Rotation paths and how fast each direction turns (deg/step):
Each turn is a multiple of 5 degrees from 10 to 175, or 0.
Each row of a path follows its step; steps can be skipped.
Rotation 1:
step 0: [ -2   1  15  -7  10  -1  20 -16   0   8   1   3   4   5   4   3  -1  13
 -16  12  10  23   3  18 -10  15 -13  -7  -7   8  -8]
step 1: [ -1  -2  -4  19   8  -8 -12   0   4 -11  23  16   5  -5  -2   3 -10  -8
 -19   1 -12  15   4  10  14  11  -1   6 -11 -16  -2]
step 2: [ 11   3   3  16  -3   3   5 -10   9  14 -11  -6 -10  13  -1   6 -19 -16
  -7  17  -6   3  10   2  21 -23   5   1   5  -3  -8]
step 3: [ -4  -3   0   7  15  -4   3  -1  -6   5 -18  -5  16 -11  -5   1   3  20
   5   3  -8  21   3  -2  11 -12   4  -1 -16  24 -10]
step 4: [-23   2  10  12  -5 -18  12   7  -4  -4  -4  18 -21   1   4  -1 -16   3
  -3  -8   3   2   7   0   5  14   2  -1 -22  10   1]
step 5: [ 13 -11  26  -6   4 -10  13  -1   4  23  11   5  -6  16  -1  11  12  -2
 -19   1  -2   6   3  15  12   9   1  -3   0   1  -6]
step 6: [ 13  -4  -1  14 -13   4 -12   5   6  -8  11  15  20  -9   1   4  -2  -1
  -5  14  13  21  -1  10  19 -10  -3  -1 -17   1 -13]
step 7: [ -6  -8   1   7  -6 -10  -6 -22  12   5 -23   4 -10   5 -10 -11 -25   1
  -3   5  -1  16  14   7  -3 -17  -2   4  -4  -5  -2]
step 8: [  1  11   3  11  23 -22   5  -5 -12   6 -13  -1   8  -3  -2   6   8   0
 -12  -4 -15  -1   9  17  -1  -4  17  -1 -17   8  -5]
step 9: [ 10   2  14  18  -8 -12  10   9   0   0   4   7  -9  -8   0  12 -22  12
  -8   4   1 -12  -8 -15  15   9  -8  -8 -21   5  -9]
step 10: [  1 -14  10 -10 -14  -7  -2   4  17  27   2   7 -14  -7 -10   1   8  10
  -1  -3  -3  20  -3   8  20  -5  13   1  -1   1   1]
[-4 -4 -1  0  0 -4  3  6 -2  0 -4  0  2  6  5  2  5 -5 -7 -2 -2 -6  6 -1
  2 -4  3  4  2 -9 -2]  115
[-1 -1 -3 -2  5  1  3 -1 -1 -6 -4 -9 -2 -3 -8  1 -4  1  2  1 -7 -7  1  0
  7 -2  3 -1 -6  0  1]  65
[-4  8 -4  5 -1  3 -5  3 -4 -2  2  0 -3 -3  3  3  4 -2 -1 -2  7  0 -2  7
  4 -3  9 -3 -5 -1  4]  155
[ 4 -5  4 -6  2  7  0  0 -3  4 -6 -1  0  2  5  0 -8  4 -6 -1  0  2 -2  2
 -1 -1  7 -5  2 -2  8]  145
[ 1 -9 -2  4 -4  6 -6 -5  4 -2 -7  1  0 -3 -1  3  4 -5  2  4  1  2 -1 -3
  6  2  6  0  6  0 -4]  85
Rotation 2:
step 0: [ -1   1  -9   9  -1  -2 -19   3  11 -15   9  11 -22  -7   4  -6  14 -11
 -16  -5  -5   5 -10  -4  12 -20  -3 -19  -7  -4   8]
step 1: [  2 -15   6   9   7  -8   8  -2  16  -9  10   5 -15   6   4 -17  11 -18
   9  -8   2  -6 -27 -13  10  -8 -16   1  13   6  -3]
step 2: [  7 -14 -11  10   0 -12 -22 -13  -7   4  -3  15  -9  14  -8  -8  -7  -5
  -4 -14   5  -3  -5 -10   1 -14 -23   4  23   0   2]
step 3: [ 13  -2 -18  -8  11  -4  -3   3   4  -4 -13  14  -8   9  -1  -3 -18 -12
  -6   2  13   2  -4 -13  28 -11 -10 -18   2  -4   6]
step 4: [  4 -15  12   1  10   4  -7   2  -1  -4 -12   0 -29  -2  14  -6 -20  14
   3  -5   6  -6 -19   2  20  -2  -9 -12   8   2  -7]
step 5: [ 12  -9  12  -4   5  -3 -27 -13  10   6 -17   2   0  19  14  -9  -9   3
  14  -7 -10  11 -13  -3  17  -5  -6  11  -4  -8  -2]
step 6: [ 21   4   8  -5   9  -5 -24   4   1  14   1   4  -3 -17  11  -5  -3   3
 -13   0 -10  15   0 -23  18   1 -17  -6  -4  -3   1]
step 7: [ 10  -7  11 -11  10  13   8  -4  18   7 -18   2 -12 -12  19 -15 -10  -7
  -7   1  -3   3 -14 -18 -10   8 -18   1   2  -9   6]
step 8: [ 13 -15  10   0  -9   0 -21 -14   1  -3 -15   5  -2   2   8  -7  -3   1
 -16  -2  -6  10 -18  -7 -25  -6   3 -15   3 -20   2]
step 9: [ 28  -6   2  -9   4  -8   0   5   0 -17  -6   4   6  -3   9 -20   7 -16
  -5   6 -18  19 -12  -6   1 -11   2 -19   1   5  -3]
step 10: [ 28 -20  -2   8  10   1   5  -1  -2   5   2  -1 -19 -14  14 -10  -2  -6
   2  -6 -21  -2   1   0 -11 -11   2  -3  24   7   2]
[ 1 -6 -5 -7  1  4  1  4 -3 -5  5 -7  0 -5  2 -1 -1 -1 -2 -3 -2 -8 -5 -2
  4  6 -2  1 -3  4  7]  120
[ -4  -6  -1  -2 -10  -5  -7  -4   0   0  -1   0   6   3  -6  -3  -3   2
   0   1  -4   5  -1   1   1   8  -1  -2   2   5   4]  115
[  2   1   1   3   4  -6  -3  -1   2  -3  -5  -4  -1   0   5   0  -2  -4
   5  -7  -3   2  -1  -3   0  -2  -7 -10   3  -3   6]  0
[-3 -5 -3  8  0  0  2 -5  2 -5  0 -2  3 -1 -5 -5 -2 -1 -1 -5  0 -7  5 -6
  4 -7  4 -2  1  4 -5]  35
Rotation 3:
step 0: [  2  -1  -7  -6  22  16   4   0 -12   0  -5   1 -29  10   3   6   8  18
  12 -13   9   1   9   2   3  -7 -12  18  -9  14 -10]
step 1: [ -8 -10  -3   0  23  11  -4 -11   7   3 -29  10  -5   6   0  13  19  -1
  11 -10   2  16   9   3  -8  -5   8  13  20   3  -5]
step 2: [ -4   9  -9 -28   1  -2  -3 -16   6  -4 -10  -9 -14  -7  -7   3   9  -8
  17  -6  13  -4   0 -11  -9  11  12  16  15   7 -18]
step 3: [  3  21   4  -9  20   9 -11 -14 -13  -5  -3  -6 -21 -12  18  -8  18  -3
   3   4   0  -4  -3  19  -2  -1  -2  10   4   8 -17]
step 4: [  5  -4  -9   3  21  10  16  -7 -17  -8 -11  -5  -3  -9   2   7  12 -20
  23 -12  -4  -5   9  18 -11  -3  -8  15   8   4   7]
step 5: [ 10  12  -4  -1  10  -8   1  -7   5  -6  -2  -2 -12  -4   8  16  -3   0
  20 -27   5  18   4   6 -15  21   3  18   4  -2  -4]
step 6: [ -5   5 -11 -22  26   8  14   6  -2  -5   7   9 -20  12  17  -1   2  -2
   7  -1  10  15  -3  11   7  13   9  13   7   3 -11]
step 7: [ -4  -6   3  -8  17  20   5 -20  -9 -11 -10   7 -10   3 -11   2   7  11
  30  -2  -3   6  -5  19  10   4  13   2   8  12   1]
step 8: [ 11   2   1 -14   8  15  -2 -20   1   2  -5  -2  -5   5   2  13  15  12
  16 -18   2 -14  10  -8   3   9  -1  33   5  -4  -5]
step 9: [-13  24   0 -16  28   6   0  -4  -3   2  -4  -3   1  -2  13  15   9   7
   6   4   5  11  11  -5 -16  -6  -2  18  12  10 -14]
step 10: [-10   3 -17  -5  15   3   6  -3 -14 -23 -16  -5 -21  -7  -8  -3   9   0
   9 -14  16  -2   5   5 -14 -12  16  10   3   6  -8]
[ -4   1  -1  -4  -2   4 -10  -7   0   2  -1  -8   7   4  -1   5   3  -1
  -1   6  -2  -6  -4   1   3  -2   3   4   1   0  -3]  60
[ 7 -8  1  5 -1  2  1 -2  3  2 -7  0  5 -6 -7  5  3 -2 -2 -7 -2 -1  4  3
  4  1  4  2  2 -4  4]  110
[ 0  1  3  2  4  2  9  3  4  6 -3  2  5  5 10 -2  4 -2 -4  1 -5 -2  0  3
  1 -3  2  0  3 -1 -6]  135
[-5 -2 -6 -3  1 -4 -1  1  4 -3 -2  0 -2  0 -1 -2 -3 -1 -7 -1  4  6 -4  0
  0  1 14 -3  5 -3 -2]  85
Rotation 4:
step 0: [ 14  -5  -5  -7  -5  12 -24   6   0  15  -6   7  -4 -17  15  -2 -12   7
 -10   7  -8 -10  -8 -10 -11 -19  -5 -10   0   9  10]
step 1: [ -1 -17 -12   3  -5   1   2   7 -24  11 -15  18   5  18  -5  -2  -2 -14
 -10  12   2  10   8  -5  -5 -11  -6  -3 -10  -1 -15]
step 2: [ 14   6  -8 -25  -5  -4   9  10  -7 -19   7  -1  -4  13  12   0  -1   2
  -5   0  23  -2  -6  -1   2 -14  -2 -13  12  16 -13]
step 3: [ 19   2 -17   7  11 -12 -10  -4  -4   6  16   1   2   0  10   5   3  -2
   2 -14   0  -8  22  -1  11   3 -20   8   2   0 -21]
step 4: [  8  13   4 -13   6   7  -1   2 -35   2   7   6 -20  -2  12   6  11  15
  -1  -9  -9   4  -2  -6  -7   5   0  13  -1  -7  11]
step 5: [  8   3  -8  -6  20  -6   0  -6  -3  13   1   5  -6  -9   0 -20  -1 -16
  -4  -2 -13  -4 -18 -19  -8  -2  -8 -19 -17   8   1]
step 6: [  3   9  -6  -9  -4   5 -10  16  -5  24   1  17  22  17  -3   2  -7  -2
  -1  -2   6   8  -5 -12 -11 -10   6  10  -3  19   1]
step 7: [ -1  -8  11   9  -7 -14   1  -2 -12  -8   4  20 -11  -1   2   0   0  -5
 -20 -12  16   0 -10  -1   2 -24  -2   0   2  10 -25]
step 8: [ 35  -8  -1  -9 -10   8 -20  -2  -6  -5   3  -9  -3   8  18   1  -7   4
 -10  -4 -11  -8   9   8  -4   1   0  -3   5  11 -13]
step 9: [  7  -4 -18   1   1  -1  -1  12 -24  -2   0   4  -5 -16   7  17   8  -8
   7   4  -8   6  15 -14 -13 -12 -13  -6   0 -15  -6]
step 10: [  4  12  -9 -23  16   7  12   6 -15   2  -8  11 -14  14   0 -17  11  -8
   3  -9   7  -5   7  -3  -2  11  -4 -13   0  18  -1]
[-1 -3 -2 10  6 -6  0 -6 -3 -1 -3  1  2 -1 -6 -4 -1 -7  0 -2 -4  1  1 -1
  5 -1 -5 -2 -2 -4 -7]  170
[  0   0   4  -1   3   0  -3   1 -10  -5  -2  -3  10   5   0   4  -4   4
   6  -1  -3   2  -4  -1   5  -4   4   0   2  -2   3]  155
[ 4 -2  7  6  6 -2 -4  1  4 -2  2 -1 -5  1  0  3 -2 12 -4 -6  3  3  5  2
  3 -2 -3  2 -1  1  0]  85
[ 7  5 -1 -2 -3  0 -5  0  9 -1 -1 -2  8 -2  1  4 -6 -1  0  0 -4 -2 -2 -5
  2  4 -9 -4  0  2  0]  130
Rotation 5:
step 0: [ 13  -1   7   3  -1   3   7   9 -16 -12  12   7  10 -15   5  14 -13 -16
   1  -6 -14   7  -8  18   9  12  20   8  -4   5   3]
step 1: [ 23  17   6   8 -10   3  -4  16 -14   6 -11   9 -10  -4  -1   0   4  10
  -3  -2 -15  -5   4 -18   6 -18  23  13   5  -1  -5]
step 2: [  2  -7  15 -15  -6 -18   1  17  -1  -1   8   2  -7 -12  -5  -4 -17 -11
  21   6 -14  -9   1   2  23 -10   5  -2  -4   8   4]
step 3: [ 17 -10  -5  -7  -6   9 -10   5 -14   4 -21  17  20   6 -10  11 -15   1
   1   7  -3   0  12   7   8 -10  12  12  -1   7  -3]
step 4: [  2  -2   3  -7  -3   4  -9  12   8  -1 -16  11  -6  -2  20 -10  -8   4
   8  13 -10 -13   8 -23   9  -9   6 -22 -13   4   0]
step 5: [-21 -21   3 -11  -2  -8 -10  10  15  -2  -2  10  17  -5  -1  -3 -24   4
  -3  -6   2   0  20   6   5   3   8   8  -7   8 -15]
step 6: [  8  -6   5  11  15   7   1  -3   4 -12 -25  15  12  -3  24  16  -1   3
  -1   8  -1  -7   3  -8  -2  16  13   1 -12   3  -6]
step 7: [-18   4  21   8  -3  -2   3  16  14  -9   9   4   0  -5  22 -13  -4  -3
 -11  -4  -1   8  10 -10  -1 -13  20  -2   6  -4 -16]
step 8: [ -7 -11  18  10   2 -17   6   5  -9 -13  -9  -3  12  -3   3  13  -6  -2
  15 -20 -10   0 -12   7  -1  12  15  14  -3   5 -10]
step 9: [ 19  20  18   8   6   2   9   4  -7 -17   3  10  10  12  13   2  -3   0
  -8   9 -10   1  -8   1   0 -24  14  11  -4   1  -8]
step 10: [ -1   0  13 -11 -15  -3  -2  20 -10   0   4   0 -13   1   2   0 -10 -12
   6 -24 -18  -2 -14   0   0 -10  17 -16   2   9  -9]
[ 1  3 -3  2 -6 10 -3  6 -4  1 -3  0 -1  0  5 -2  2 -3 -2 -1 -1  8  0 -4
 -2  0  3 -9  4 -4  0]  120
[ 7 -4 -8 -8 -4  1  0  4  0  3 -2 -1 -3 -5 -7  1  1 -1 -2  6 -6 -2  3 -3
  8 -1 -1  2  2  1  4]  35
[ 0  0 -1  1 -3  3 -6 -1  0  7 -4  7 -7  3  1 -4 -7  3  7  4  5  0  4  6
  2  0 -4 -2 -1  7  2]  40
Rotation 6:
step 0: [ 11   5  -8 -29 -11 -12  -3 -21  11  -9 -15  -4  -9 -28   0  21   8   9
  -3 -12  -8 -15  -3   9  -8  -1   3 -12   0 -13   2]
step 1: [-11  15 -18 -25  16   0 -17  -6  -2 -13   3   1  -2 -31  -5  17   2  12
   4  -2   4 -12   5  -7  -8 -11   6   0  16 -11 -16]
step 2: [ -7   6 -20   8  15 -16 -21  -7   2   2   0   2   7  -7  -6   7 -10  29
   7   5  -5 -14  11 -12   4   3 -10  10  26 -14  -5]
step 3: [ 14  -6   0  10   7 -15  -6 -11  32   4  -9 -11   8 -11  -2  -6   2  28
  -8   4  -9 -19   4   5  -1   4 -13  -1  24   4   3]
step 4: [ 13 -10  12  -7   7   7  -1  -3  11 -12 -25 -22   6 -31 -12  15   6   9
 -15   8   2   3   3  12  -3  -1 -13  -5  21   4   2]
step 5: [-12   5  -5 -13   7  -1  10   4  -3 -12 -19  -3  -2 -19 -21  24   7  12
  -7   4  -6  10  32  -3  -2  -9  -9   4  12  -8  12]
step 6: [-19   6  -1   3  24 -10   6  -5   1  -4   7   0   2 -10  -9  -2   9  15
   3 -10 -23  -5  36  -8  -2 -12  -4   6  14  16  -3]
step 7: [ -5  -2  19  19  20 -15  -1 -15  -6   1  -2 -19  17  -8 -15  -6   0   8
   2 -17 -27  -2   2   6   3   7  -6   8  22   7  -4]
step 8: [  6   6  14  -1  -9 -11  17 -17   4   1 -20 -15  17  -9 -26  -3  12  11
  -7 -10 -19   6 -11  18  -4  -2   9   9  12  -9  15]
step 9: [ -3   2  -2 -20 -11   4   8 -15 -10 -10 -13  -5   9 -23 -23  -2  20  10
   2   3  -7  10   1   1   0 -29  15  10   3  14   4]
step 10: [-15  -8 -19  -5  -3  -6  -9 -20 -28   1  -6  -1   2 -19 -19   4   7   2
  16  -6 -14  -6  14 -11  15  -5   2  19  -2  15   1]
[ 1 -6 -4  4 -6  4 -2 -3 -2  1 -1  2  6 -3 -3 -1  0  6 -4  5  4  4  1  6
  1  1  2 -8 -3  6  6]  70
[ -1  -2   0   4  -2  -2  -4   0 -10   1  -5  -1   1   1  -3   8  -7  -2
   2   0   0   5  -2  -1   5   7  -5   3   1  -8   2]  130
[-10   5  -1  -5   3   2   0  -8   0  -2  -2   6  -5  -3   4   3   3   0
  -2   2   6   8  -2   2   5  -4  -3   3  -1  -1   2]  85
